(in the rows, 128 means zero)
Where one turn sends some rows of the set: a few examples, then the rows asked:
Q_950: [143 100  93 156 116 105 152 159  95  94 107 134 156 130 116 117 109 115
 132 137 117 122 106 133 140 116 106 140  91 107 147 125 116 131 131 134
 157 164 138 155 118 121 101 121 130 101 148 156 140 137 118 148 139]
Q_793: [137 113  94 155 119 115 165 140 103  93 126 130 152 130 116 111 130 119
 116 142 104 139 101 121 135 106 111 133 105 100 143 137 108 142 126 129
 141 168 150 149 122 118  86 137 128 102 153 154 133 139 123 142 119]
Q_325: [112 126 125  88 108 146 174 150 100 117 136 146 126 162  96 126 112 163
 135 131 122 136 127 153 124 119 163 148 116 113 140 141 164 148 143 137
 148 146 137 143 107 128 107 117 109 131 136 115 125 132 143 129 146]
Q_645: [127 110 103 149 123 123 154 138 109 103 115 126 147 124 117 132  90 112
 119 146 126 131  94 129 141 115 113 145 104 107 138 130 123 142 137 131
 131 163 136 148 118 122  97 128 105 101 159 148 121 154 138 146 143]
Q_580: [131 126 105 123 100 123 182 126 111 153 137 152 129 117 112 110 135 115
 121 113 142 114 134 111 116  90 130  95 121  79 134 158 118 130 154 126
 145 135 151 158  58 140 112 125 123 141 143 105 138  97 140 144 110]
Q_794: [109 121 123 111 119 140 173 159 103 108 143 145 116 146 107 124 124 148
 137 136  97 128 134 139 118 136 159 136  95 113 132 144 162 167 134 128
 132 139 148 132 124 133  85 122 126 123 135 117 124 127 142 129 134]
Q_464: [125 119  89 121 107 126 175 130 101 138 110 153 154 129 131 106 136 124
 109 123 138 127 138 109 125 110 125 100 119  76 139 140  92 139 140 125
 140 119 147 161  65 139 124 137 109 119 153 108 152  98 148 131 106]
Q_817: [135 122  91 145 116 127 143 129  89  98 106 119 157 134 106 119 124 130
 124 137 116 126 103 129 137 100 119 147 105 101 155 124 122 131 130 126
 161 164 143 157 115 126  88 112 105  99 144 156 148 141 126 134 129]
Q_704: [ 98 130 113 121 104 119 167 121  96 139 127 138 125 149 133 130  82 127
 138 116 148 146  70 150 111 116 118 101 117 125 130 123 145 136 115 128
 166 129 124 161  88 137 131 121 127 131 130 126 119 106 123 128 106]
Q_607: [130 136  93 117 123 131 168 129  99 155 132 161 150 132 115 117 131 122
 112 120 136 124 133 120 117  96 137 102 128  68 123 136 104 138 145 121
 150 148 127 153  78 133 110 123 111 143 123 120 135  84 157 140  96]
Q_286: [ 97 122 117 116 106 124 174 138  84 142 134 144 105 148 123 128  73 127
 152 109 150 133  93 143 109 133 117  98  95 136 143 127 145 144 111 121
 157 128 130 150 105 133 125 139 134 124 133 113 125 112 124 135 110]
Q_952: [ 99 117 117 129 108 124 174 115  97 138 129 117 112 134 135 129  83 117
 147 103 135 123  83 144  92 132 119 120 101 124 150 131 157 148 116 127
 148 122 142 160  84 143 110 136 141 133 132 123 124 114 123 138 111]
Q_893: [111 115 109 100 111 139 179 168 104 111 137 155 125 157  98 118 100 149
 138 138 119 120 135 142 134 126 144 139 100 108 140 147 150 149 145 116
 133 156 141 129 116 132  94 122 123 129 139 115 117 154 143 137 141]
Q_269: [154 106 128 131 119 114 144 172 108 118 100 165 136 133 120 143 129 117
 127 125 121 143 134 132 130 141 120 128 118 118 142 132 111 157 131 171
 139 128 140 160  99 106 125 133 112 107 145 135 155  88 152 160 144]
Q_245: [121 105  98 149 119 135 151 134  96  91 109 123 146 129 121 123 115 113
 116 155 111 133  98 145 132 101 107 134  99 107 146 127 122 131 141 139
 155 173 125 150 116 113 107 125 130 100 146 157 135 145 118 138 125]
Q_410: [138 122  85 133 103 141 171 119 102 157 118 154 144 130 121 103 128  99
 121 127 144 111 142 121 119  96 132 115 127  71 143 140 104 133 138 127
 145 148 132 169  72 131 106 134 118 131 140 106 147  95 145 137 102]
Q_486: [102 117 121 102 115 148 181 143 113 113 144 155 113 159 117 113 111 153
 118 150 114 134 137 153 124 132 160 136 103 107 138 151 148 148 147 117
 136 155 131 131 107 138 101 121 121 123 123 114 122 130 153 129 135]
Q_995: [ 93 121 117 113 121 114 183 118  80 131 135 130 128 141 129 124  89 119
 129 122 152 131 101 141  87 138 111 102 109 126 145 114 128 148 108 121
 153 125 129 181  75 142 138 141 135 118 134 115 133 109 140 146 110]
Q_917: [159  98 121 122 118 105 175 170  88 130 115 162 134 133 117 127 125 121
 123 112 118 141 143 131 135 142 137 105 110 112 146 143  99 146 144 156
 162 133 148 170  95 103 123 143 120 104 127 133 141  74 144 159 144]
Q_42: [ 98 130 128  98 127 139 175 148  94 112 153 147 107 148 103 127 101 136
 124 150 134 122 136 136 122 128 154 113  91 115 126 144 151 158 143 120
 136 148 136 151 117 142 109 108 109 127 150 105 124 135 155 133 141]
Q_824: [151 107 136 125 107 125 162 162  95 118 107 163 122 141 105 136 131 110
 121 127 117 151 133 142 144 132 132 107 127 121 159 139 116 147 136 174
 155 147 153 177 100 102 120 140 108  99 123 126 140  83 143 156 141]
Q_821: [158 109 131 130 115 102 168 166  92 127 131 163 121 136 110 136 137 114
 116 115 118 160 130 130 119 127 118 110 126 122 144 140 109 151 129 170
 154 147 149 175  86 103 129 140 136 114 128 142 143  85 130 173 133]
Q_598: [156 120 127 129 128 111 158 155  77 130 116 150 129 143 117 140 123 127
 111 109 118 156 128 131 132 145 137 118 123 111 155 129 109 151 122 161
 156 149 151 176 106 116 114 137 102 106 108 147 146  77 140 159 134]
Q_760: [125 126  89 126 111 131 188 125  93 159 133 152 148 119 119 109 117 113
 129 116 141 110 127 118 110  94 119 101 108  81 136 140  98 130 144 107
 157 137 132 153  75 123 113 136 127 129 141 107 140  90 150 141 102]
Q_624: [100 113 116 131 105 125 157 118  87 143 128 140 105 147 137 127  90 111
 141 114 147 136  96 143  96 149 128 102 108 132 139 122 142 142 110 129
 162 129 124 162  77 144 114 134 135 111 122 125 124 104 125 129 102]

Q_821 goes to Q_793
Q_325 goes to Q_704
Where do these go?
Q_917 goes to Q_950
Q_464 goes to Q_269
Q_486 goes to Q_624

